In the data rows, the value 500 means zero.
Here are some points, one per row:
tensor([441., 357., 339., 478., 480., 474., 553., 575., 443., 370., 447., 532., 499., 659., 620., 497., 481., 386.,
        451., 523., 512., 598., 566., 470.])
tensor([487., 568., 577., 541., 628., 661., 649., 407., 385., 461., 566., 595., 516., 349., 415., 510., 543., 491.,
        562., 455., 544., 527., 400., 329.])
tensor([491., 597., 588., 486., 399., 497., 691., 678., 525., 693., 562., 651., 457., 354., 508., 352., 322., 559.,
        632., 602., 443., 612., 392., 408.])
tensor([514., 512., 444., 372., 454., 438., 511., 511., 605., 573., 475., 403., 449., 520., 544., 555., 579., 576.,
        481., 417., 404., 453., 446., 486.])
tensor([446., 308., 329., 482., 433., 528., 519., 505., 544., 368., 354., 474., 524., 600., 598., 531., 464., 433.,
        499., 534., 523., 594., 513., 516.])
tensor([275., 421., 411., 664., 510., 444., 372., 552., 541., 598., 472., 415., 575., 450., 719., 471., 642., 519.,
        438., 499., 371., 496., 497., 432.])
tensor([510., 451., 466., 440., 493., 497., 464., 558., 616., 567., 449., 387., 462., 595., 591., 592., 594., 487.,
        553., 396., 368., 502., 487., 423.])
tensor([450., 573., 471., 534., 350., 449., 555., 493., 572., 520., 581., 571., 400., 506., 516., 597., 624., 512.,
        583., 387., 458., 400., 536., 436.])
tensor([606., 526., 667., 452., 419., 520., 636., 609., 594., 526., 439., 544., 496., 254., 500., 279., 593., 480.,
        388., 618., 495., 307., 481., 435.])
tensor([605., 513., 477., 526., 553., 646., 601., 490., 316., 438., 503., 621., 432., 296., 332., 482., 566., 660.,
        406., 564., 551., 547., 406., 328.])
tensor([474., 370., 457., 576., 631., 618., 564., 544., 587., 473., 502., 490., 492., 462., 401., 393., 389., 470.,
        504., 491., 517., 493., 433., 382.])
tensor([487., 544., 369., 406., 440., 463., 481., 393., 410., 486., 431., 505., 406., 513., 533., 547., 568., 660.,
        658., 606., 583., 392., 513., 567.])
tensor([738., 817., 634., 569., 572., 487., 468., 413., 430., 394., 384., 582., 569., 508., 458., 445., 490., 466.,
        532., 471., 366., 483., 346., 654.])
tensor([594., 424., 452., 464., 637., 511., 351., 587., 424., 406., 575., 563., 502., 557., 552., 596., 701., 626.,
        674., 571., 462., 502., 528., 609.])
tensor([444., 499., 428., 514., 554., 702., 521., 624., 545., 504., 531., 377., 412., 518., 452., 359., 371., 541.,
        501., 491., 574., 492., 369., 405.])
tensor([591., 728., 647., 616., 476., 485., 547., 589., 467., 347., 441., 473., 522., 478., 391., 402., 516., 560.,
        496., 413., 418., 404., 478., 507.])
tensor([255., 464., 424., 414., 657., 624., 423., 436., 478., 422., 404., 579., 681., 595., 480., 484., 417., 622.,
        410., 508., 342., 507., 642., 633.])
tensor([543., 502., 491., 403., 407., 389., 435., 548., 563., 500., 473., 467., 493., 534., 573., 593., 575., 518.,
        541., 492., 541., 593., 540., 427.])
tensor([479., 431., 415., 467., 491., 476., 443., 321., 362., 476., 519., 518., 531., 541., 517., 448., 543., 594.,
        615., 528., 425., 459., 515., 642.])
tensor([422., 395., 359., 462., 580., 386., 702., 484., 461., 533., 327., 286., 663., 633., 543., 567., 553., 536.,
        523., 494., 661., 552., 573., 453.])
tensor([395., 391., 691., 371., 349., 334., 387., 482., 415., 461., 374., 618., 510., 426., 507., 591., 479., 447.,
        471., 446., 668., 554., 429., 476.])
tensor([493., 450., 512., 537., 531., 532., 599., 614., 635., 547., 541., 440., 435., 457., 344., 424., 454., 497.,
        576., 599., 538., 489., 405., 403.])
tensor([513., 405., 552., 463., 514., 433., 545., 481., 438., 467., 676., 466., 625., 485., 559., 606., 456., 464.,
        484., 433., 386., 354., 405., 635.])
tensor([584., 532., 437., 451., 310., 537., 466., 532., 508., 632., 588., 535., 537., 541., 384., 571., 603., 544.,
        400., 411., 421., 468., 423., 523.])
tensor([550., 584., 587., 554., 555., 565., 498., 514., 583., 586., 534., 399., 320., 319., 449., 469., 388., 332.,
        377., 354., 546., 690., 752., 730.])
tensor([450., 310., 365., 469., 501., 502., 457., 364., 406., 447., 548., 543., 604., 538., 465., 401., 456., 573.,
        614., 467., 415., 508., 620., 656.])
tensor([370., 611., 437., 354., 393., 568., 435., 513., 408., 470., 602., 496., 660., 506., 601., 515., 566., 385.,
        400., 560., 663., 610., 432., 505.])
tensor([676., 603., 577., 654., 583., 523., 299., 188., 382., 475., 521., 542., 659., 630., 499., 333., 343., 486.,
        679., 646., 571., 509., 675., 466.])
tensor([550., 611., 685., 665., 574., 475., 414., 433., 491., 586., 502., 344., 276., 394., 506., 585., 483., 483.,
        424., 655., 669., 701., 688., 700.])
tensor([567., 441., 414., 466., 519., 529., 485., 526., 607., 609., 434., 446., 473., 564., 721., 638., 424., 553.,
        453., 423., 488., 395., 477., 464.])
tensor([476., 442., 479., 528., 668., 598., 619., 467., 513., 446., 464., 559., 444., 514., 404., 387., 438., 344.,
        458., 465., 497., 446., 406., 393.])
tensor([534., 604., 658., 572., 472., 478., 609., 658., 599., 388., 459., 504., 512., 492., 359., 379., 449., 548.,
        510., 438., 483., 416., 454., 497.])
tensor([444., 368., 441., 464., 519., 464., 444., 475., 634., 593., 473., 435., 474., 597., 613., 556., 472., 528.,
        482., 457., 394., 509., 443., 466.])
tensor([538., 568., 582., 539., 612., 558., 543., 544., 593., 640., 575., 417., 319., 342., 394., 428., 421., 350.,
        342., 313., 439., 626., 811., 743.])
tensor([436., 380., 430., 491., 432., 436., 519., 486., 492., 402., 529., 592., 603., 568., 576., 551., 447., 392.,
        430., 513., 612., 600., 479., 508.])
tensor([468., 376., 541., 609., 496., 606., 491., 559., 303., 621., 372., 559., 666., 725., 558., 531., 497., 455.,
        478., 417., 437., 397., 554., 642.])
tensor([446., 522., 607., 434., 349., 364., 432., 471., 387., 437., 630., 458., 439., 585., 527., 607., 483., 478.,
        369., 536., 445., 523., 545., 319.])
tensor([412., 397., 383., 425., 461., 562., 498., 498., 520., 395., 351., 364., 454., 590., 583., 562., 501., 652.,
        545., 586., 519., 561., 527., 478.])
tensor([528., 392., 412., 357., 456., 552., 460., 474., 493., 409., 395., 384., 456., 484., 595., 554., 616., 557.,
        689., 554., 519., 514., 533., 499.])
tensor([553., 633., 563., 628., 545., 492., 482., 471., 548., 560., 486., 358., 282., 358., 455., 508., 469., 354.,
        370., 490., 609., 687., 723., 708.])
tensor([493., 491., 495., 475., 417., 356., 373., 443., 542., 556., 594., 582., 562., 501., 531., 548., 548., 522.,
        482., 461., 519., 576., 477., 451.])
tensor([448., 517., 588., 553., 415., 559., 599., 394., 633., 479., 671., 611., 548., 549., 549., 654., 567., 495.,
        489., 479., 490., 351., 513., 521.])
tensor([511., 606., 519., 535., 493., 526., 514., 714., 498., 544., 477., 466., 526., 279., 281., 606., 377., 389.,
        583., 644., 435., 351., 424., 370.])
Along one direction, these points spread out more than along any other. Take the direction at right angles to it along which they spread out most. Go by this last direction. Where along it does each point below lie, from 0 to 99? The average is 50, and the first point in the table lies past the average. One standard deviation of the points above along it is 16.
tensor([456., 557., 415., 416., 552., 396., 391., 580., 535., 615., 563., 699., 511., 604., 570., 538., 509., 519.,
        435., 503., 636., 389., 590., 477.]) 52
tensor([781., 720., 707., 623., 567., 466., 383., 329., 304., 353., 474., 512., 605., 575., 511., 398., 442., 574.,
        535., 438., 425., 491., 565., 501.]) 51
tensor([449., 439., 437., 504., 537., 474., 542., 441., 420., 435., 508., 547., 505., 599., 623., 504., 443., 422.,
        446., 454., 328., 339., 453., 656.]) 53
tensor([522., 556., 502., 412., 403., 341., 419., 411., 563., 555., 537., 593., 528., 530., 481., 566., 628., 477.,
        474., 545., 524., 592., 467., 463.]) 51
tensor([497., 427., 511., 475., 612., 617., 584., 576., 602., 565., 469., 430., 432., 475., 427., 402., 457., 427.,
        561., 569., 541., 459., 429., 362.]) 35
tensor([544., 556., 478., 452., 357., 337., 438., 459., 527., 530., 553., 516., 517., 477., 513., 599., 584., 580.,
        481., 501., 575., 582., 473., 468.]) 51
tensor([461., 515., 541., 537., 478., 440., 563., 609., 645., 580., 594., 479., 454., 432., 294., 348., 473., 533.,
        572., 607., 600., 453., 334., 463.]) 27
tensor([501., 494., 508., 622., 665., 589., 526., 480., 411., 458., 569., 572., 482., 439., 375., 443., 498., 444.,
        445., 475., 548., 446., 334., 416.]) 32
